One turning vector, and how many ticks it has turned:
The counts run from 0 to 310.
[179, 103, 123, 151, 133, 131, 105,  91, 128,  97, 170, 105, 125, 121, 171,
 158, 102, 102,  94,  73, 165, 111, 126, 151, 109, 114, 103, 129, 183, 159,
  70, 164, 134,  87, 150, 149,  98, 144,  95,  92, 117, 135, 138, 126, 108,
 149, 115, 138, 100,  99, 134, 113, 104] | 222
[165,  88, 120, 124, 111, 118, 134, 152, 153, 152, 204, 122,  97, 125, 158,
 165, 121, 109, 124,  91, 138,  79,  91, 118, 137, 138, 105, 176, 170,  94,
 135, 146, 181, 116, 102, 162, 108, 113,  90, 106, 127, 107, 137, 128, 132,
 141, 133,  86,  92, 137, 138, 108, 128] | 88
[140,  96, 118, 106, 150, 141, 113, 168, 143, 133, 178, 138, 117, 110, 150,
 181, 112, 124, 142,  76, 131,  82,  93, 129, 161, 131,  88, 171, 146,  95,
 162, 153, 186, 132,  91, 159,  92, 104, 104, 118, 146, 116, 130, 134, 128,
 154, 139,  94,  99, 124, 153, 104, 135] | 90
[142, 103,  97,  95, 131, 110, 136, 108, 181, 120, 145,  96,  86,  76, 155,
 136, 128,  79, 154,  97, 130, 119, 138, 132, 170, 106,  66, 147, 149, 126,
 103, 152, 175,  84, 149, 121, 105, 136,  76, 126, 114, 142,  86, 113, 128,
 140, 120, 102,  94, 106, 119, 124, 122] | 300
[110, 130, 129, 107, 144, 108, 110, 158, 157, 124, 147, 126, 136,  96, 176,
 193,  90,  92, 147,  90, 132,  95, 143, 128, 127,  91,  73, 119, 143, 137,
 127,  94, 165,  94, 100, 162, 105, 148, 108, 107, 163, 153, 137, 123, 135,
 166, 134, 148, 132, 138,  76,  90, 122] | 269
[137, 133,  86, 124, 123, 115, 122, 124, 138, 105, 142, 176, 109,  94, 143,
  95, 136, 120, 111,  56, 133, 116, 154, 136, 151,  86,  71, 115, 169,  87,
  91, 115, 167, 134, 111, 156,  96, 132, 143, 130, 150, 130,  98, 137, 124,
 167, 153, 119, 119, 117, 148, 156, 146] | 24
[178, 129, 123, 147, 126,  85, 135, 148, 142, 147, 160, 143, 139, 131, 132,
 127, 148, 118, 101, 130, 137, 119, 106, 165, 139,  89,  72, 137, 175, 122,
 123, 125, 189, 125,  97, 158, 126,  99, 102,  93, 142, 127, 130, 130, 186,
 198, 132, 112, 119, 117, 106,  72, 135] | 230
[173, 125, 126, 167, 161, 122, 112, 106, 113, 114, 129, 141, 122, 123, 120,
 146, 126, 141, 105,  78, 117, 137, 151, 186, 120,  88, 109, 150, 168, 124,
 105, 191, 155, 100, 142, 130, 123, 120, 116,  90, 120, 144, 131, 134, 136,
 211, 102,  90, 126,  91, 119, 103,  85] | 187
[123,  99, 125,  96, 143, 104, 124, 130, 146, 124, 139, 107, 125,  88, 162,
 184, 103,  88, 152, 112, 126,  92, 111, 132, 143, 128,  59, 129, 127, 143,
 122, 120, 172,  96, 107, 174,  95, 153,  83,  93, 129, 170, 128, 115, 146,
 170, 136, 138, 106, 134, 110,  69, 112] | 267
[157, 149, 115, 175, 122, 114, 131, 144, 172, 120, 142, 110, 129, 127, 197,
 134, 132, 120, 132, 121, 138, 114, 150, 171, 126,  91, 141, 152, 159, 132,
 106,  87, 186, 136, 119, 167, 131, 158, 108, 161, 161,  98,  89, 111, 172,
 143, 120,  66,  98, 134, 135, 135, 120] | 71
[145, 105, 102, 123, 164, 147, 109, 119, 161, 100, 152,  79, 110, 131, 192,
 151, 107, 102, 130, 107, 148, 133, 149, 143, 143,  84,  92, 146, 151, 168,
 124, 143, 124, 101, 174, 138,  98, 143,  70, 118, 144, 165, 133,  88, 142,
 147, 104, 125,  79, 132, 135, 143, 111] | 4
[137, 120, 131, 111, 135, 119, 125, 131, 172, 164, 152, 119, 117, 105, 168,
 181,  96, 121,  86,  94, 148, 119, 127, 138, 115,  96, 121, 142, 166, 111,
 112, 115, 135,  75, 138, 144, 106, 108, 125,  71, 150, 141, 163, 124,  91,
 206, 158, 120, 113, 104,  98,  78, 121] | 51
[139, 116, 107, 113, 150, 125, 120, 169, 128,  78, 144, 166, 148, 135, 125,
 129, 119, 130, 123,  66, 165, 109, 124, 139, 142,  96,  72, 116, 147,  98,
 107, 134, 174, 168, 103, 163, 105, 120, 113, 113, 161, 130, 151, 155, 119,
 205, 147, 171, 124, 136, 146, 117, 137] | 58
[138, 119, 131, 159, 155, 149, 103, 135, 117,  79, 139, 151, 126, 123, 137,
 148, 106, 157, 104,  57, 109, 120, 144, 182, 144,  79, 111, 156, 146, 132,
 142, 193, 165, 115, 120, 134, 102, 117, 131, 100, 144, 139, 125, 149, 126,
 200, 108,  94, 118, 109, 121, 118, 105] | 185
[156,  96,  86, 171, 124, 119, 133, 110, 147, 105, 137, 116, 122, 140, 184,
 142,  93, 136, 124,  75, 121, 129, 158, 142, 108,  95, 133, 151, 159, 105,
 117, 134, 158, 134, 147, 198, 141, 182,  97,  95, 123, 105, 141, 107, 119,
 170, 124, 109,  94, 153, 157, 126,  89] | 147
[121, 149, 116, 159, 168, 118, 104, 176, 120,  82, 136, 140, 135, 149, 171,
 122, 134, 126, 139,  80, 146, 127, 140, 166, 139,  71,  80, 128, 127, 125,
 138, 126, 157, 189, 132, 141,  88, 136, 106, 123, 181, 162, 124, 117, 148,
 173, 139, 114,  87, 138, 152, 138, 135] | 276
[ 98, 101, 114, 111, 108, 123, 126, 105, 160, 124, 165, 153,  56, 104, 146,
 132, 116,  98, 136, 103, 143, 110, 158, 125, 138, 134, 124, 160, 152, 116,
  82, 153, 143,  70, 141, 143,  74, 126, 121,  85, 143, 139, 104, 151,  90,
 157, 159, 129,  78, 144, 105, 132, 129] | 83
[126, 118, 141, 144, 132, 162, 128, 158, 167,  79, 145,  93, 115, 135, 171,
 161, 110, 130, 155, 122, 177, 101, 110, 181, 152, 122, 150, 184, 108, 141,
 125, 162, 154, 143, 125, 139,  91, 130,  90, 100, 144, 130, 143, 134, 118,
 171, 140, 128,  74, 121, 173,  89, 124] | 216
[136, 120, 148, 136, 150, 164, 110, 122, 130,  74, 151, 117, 120, 124, 159,
 174,  91, 129, 128,  73, 179, 102, 133, 176, 131, 111, 143, 159, 144, 154,
  96, 172, 126,  82, 135, 125,  86, 126, 120, 100, 140, 144, 148, 148,  94,
 187, 130, 165, 113, 105, 131, 101, 125] | 219
[117, 146, 124, 109,  90, 132, 119, 140, 192,  90, 153, 112,  92, 115, 174,
 148, 100, 107, 133, 109, 152,  89, 157, 150, 118,  58, 140, 133, 136, 151,
 104, 130, 141,  76,  84, 159,  97, 118, 122,  87, 174, 134, 143, 128, 113,
 148, 122, 162,  98, 153, 102, 136, 119] | 177
[122, 144, 136, 145, 139, 149, 109, 121, 167, 131, 122, 113,  86,  90, 167,
 172, 126, 121, 156, 140, 141,  97, 142, 180, 147, 125, 151, 192, 121, 123,
 101, 130, 151, 105,  94, 142,  81, 133, 127, 103, 141, 146, 104, 122, 121,
 145, 152,  64,  84, 100, 171, 102, 117] | 250
[149, 107, 106,  72, 179, 133, 149, 182, 118, 108, 131, 140, 126, 150, 126,
 133, 156, 118, 123, 138, 169,  90, 145, 178, 126,  99, 137, 123, 162, 119,
 102, 148, 144,  93, 127, 132,  93, 120,  95, 155, 190, 145, 114, 134, 146,
 202, 142, 140,  97, 113, 134, 130, 139] | 169
[123, 146,  97, 103, 123,  79, 155, 149, 162,  80, 104, 117, 115, 107, 164,
 122, 119,  91, 149,  67, 152, 114, 157, 153, 119,  54,  83,  87, 117, 108,
 101, 126, 155, 139, 125, 127,  99, 159, 105,  95, 159, 152, 128, 124, 106,
 164, 152, 143, 114, 118, 109, 117, 131] | 100
[152, 136,  84, 118, 123, 110, 138, 137, 136, 108, 148, 173, 112, 102, 126,
  93, 144, 127, 108,  64, 136, 111, 160, 149, 139,  76,  75, 115, 178,  73,
  91, 130, 174, 125, 102, 142, 105, 131, 137, 133, 154, 124,  96, 137, 141,
 175, 147, 113, 132, 117, 136, 153, 154] | 25
[132,  97,  97,  84, 176, 135, 140, 184, 128, 102, 141, 141, 131, 139, 158,
 132, 144, 117, 127, 104, 156,  97, 131, 158, 152, 118, 120, 130, 155, 110,
 123, 128, 160, 129, 144, 139,  88, 131, 101, 178, 194, 126,  95, 134, 137,
 185, 163, 120,  82, 110, 150, 138, 164] | 167
[154, 131, 111, 140, 134, 154, 118, 123, 194, 132, 139, 133,  89,  99, 179,
 158, 101, 126, 117,  92, 182, 115, 167, 156, 126,  94, 150, 177, 186, 111,
  89, 140, 127,  76, 129, 131, 121, 116, 128, 100, 147,  95, 133, 123,  90,
 143, 147, 114, 134,  94, 147, 126, 139] | 254
[122, 109, 113,  87, 123,  84, 160, 165, 181, 119, 151, 117,  96, 100, 166,
 144, 117,  91, 147,  76, 135, 102, 150, 144, 144,  89, 107, 133, 143, 110,
 135, 143, 183,  83, 141, 116, 113, 130, 100, 134, 159, 111,  97, 138, 121,
 159, 135, 107, 112, 132,  66, 110, 144] | 303
[171, 147, 113, 167, 150, 103, 108, 176, 145, 118, 167, 115, 143, 157, 191,
 152, 120, 100, 133,  84, 161, 118, 134, 145, 103,  67,  78, 126, 169, 131,
 132,  92, 158, 167, 124, 161, 129, 140,  87, 120, 160, 129, 144,  95, 159,
 135, 112, 120, 107, 148, 125, 128, 120] | 273
[137, 100,  95,  91, 170, 135, 139, 181, 140, 109, 151, 130, 132, 131, 173,
 131, 138, 111, 124,  96, 161, 104, 120, 148, 155, 131, 110, 133, 156, 106,
 119, 113, 166, 143, 153, 145,  90, 135, 103, 180, 183, 116,  94, 129, 134,
 174, 157, 108,  75, 115, 160, 136, 168] | 166
[153, 124, 111, 160, 144,  84, 111,  85, 150, 129, 107, 132, 111, 100, 133,
 145, 132,  95, 132,  98, 125, 150, 140, 149, 135, 118,  76, 135, 139, 118,
  85, 145, 170, 122, 153, 161, 121, 140,  98,  80, 109, 144, 105, 141, 114,
 188, 133,  76,  90,  95, 134,  89,  76] | 190
[129, 139, 119, 113, 157, 133, 151, 140, 171, 125, 114, 126, 103,  97, 158,
 165, 117, 114, 187, 133, 158,  97, 192, 177, 135, 102, 155, 170, 146, 118,
  98, 115, 160,  62, 106, 142, 132, 155, 110, 146, 145, 135, 108, 120, 139,
 178, 131, 131, 148, 140, 110, 114, 110] | 34
[160, 104,  96, 128, 139, 114, 121, 144, 173, 124, 149, 124, 146, 133, 165,
 155, 105, 110, 105,  82, 164, 125,  96, 114, 135, 113,  84, 129, 156, 108,
 121, 104, 163, 164, 132, 194, 124, 124,  92,  97, 146, 100, 165, 134, 105,
 180, 147, 135,  83, 126, 159, 101, 118] | 55
[142,  85, 123,  98, 137,  98, 134, 123, 141, 129, 143,  96, 130, 100, 151,
 172, 116,  86, 156, 120, 127,  93, 102, 142, 139, 137,  68, 136, 133, 138,
 120, 135, 170,  99, 112, 164, 101, 155,  70,  94, 113, 172, 133, 115, 149,
 168, 129, 136, 104, 125, 116,  70, 114] | 266
[166, 112, 134, 149, 142, 143, 111, 102, 126,  89, 166, 108, 122, 129, 168,
 158,  97, 113, 102,  71, 169, 113, 134, 159, 104, 114, 124, 138, 182, 156,
  69, 169, 128,  75, 143, 131, 100, 138, 109,  95, 122, 137, 150, 136, 105,
 168, 118, 156, 114,  99, 131, 108, 108] | 221
[129, 135, 131, 165, 157, 155, 102, 120, 103, 108, 127, 149, 140, 119, 179,
 160, 106, 154, 113, 122, 135, 108, 178, 186, 106, 103, 154, 157, 169, 141,
  90, 121, 132,  91, 100, 173,  98, 168, 138, 111, 163, 155, 128, 112, 160,
 188, 148, 127, 132, 125, 135, 110, 121] | 110
[144, 115, 133, 142, 103,  95, 143, 162, 147, 116, 164, 115, 111, 175, 137,
 137, 125, 119,  96, 102, 139, 121, 128, 155,  89,  79, 140, 126, 151, 118,
 107, 166, 167, 127, 153, 128, 108, 125,  90,  87, 160, 125, 141, 137, 126,
 197, 116, 104,  71, 137,  75, 117,  99] | 10
[103, 122, 110, 153, 112, 154, 112, 142, 193, 112, 145, 182,  90, 116, 134,
 117, 122, 131, 102, 119, 148, 141, 169, 128, 148, 114, 100, 143, 173, 112,
  66, 136, 166, 144, 140, 130,  82, 137, 116,  92, 170, 126, 105, 131, 134,
 178, 154, 112,  99, 132, 109, 160, 138] | 117
[159, 128, 112, 162, 137,  90, 138, 141, 112, 132, 172, 153, 116, 132, 162,
 121, 146, 108, 178,  97, 172, 103, 120, 148, 147, 140,  97, 174, 168,  87,
 118, 105, 175, 154,  99, 175, 124, 137, 104, 139, 124, 124, 110, 128, 163,
 149, 167, 123, 108, 155, 159, 101, 156] | 198
[173, 135, 115, 122, 149, 118, 136, 149, 103,  93, 150, 151, 141, 144, 108,
 125, 142, 129, 131,  86, 169, 102, 130, 160, 121,  86,  81, 115, 162, 106,
  84, 141, 167, 145,  87, 147, 111, 126, 104, 111, 139, 161, 155, 131, 151,
 210, 125, 176, 143, 131, 144, 121, 122] | 60
[112, 144, 124, 130,  90, 125, 127, 111, 168, 119, 140, 142, 106, 111, 162,
 139, 114, 132, 115, 109, 141, 113, 160, 156, 124, 117, 169, 135, 146, 103,
  62,  93, 161,  99, 110, 172,  91, 152, 155, 115, 167, 115, 103, 153,  99,
 202, 167, 110,  87, 139, 123, 124, 112] | 286
[167, 131, 120,  89, 164, 123, 117, 132, 134, 138, 175, 113, 122, 116, 147,
 182, 123,  92, 152,  77, 174,  93, 135, 142, 115, 121, 125, 137, 188, 128,
  88, 123, 160,  49, 132, 138, 120, 111, 107, 164, 138, 126, 120, 146, 101,
 177, 111, 132, 119, 119, 128, 121,  92] | 128
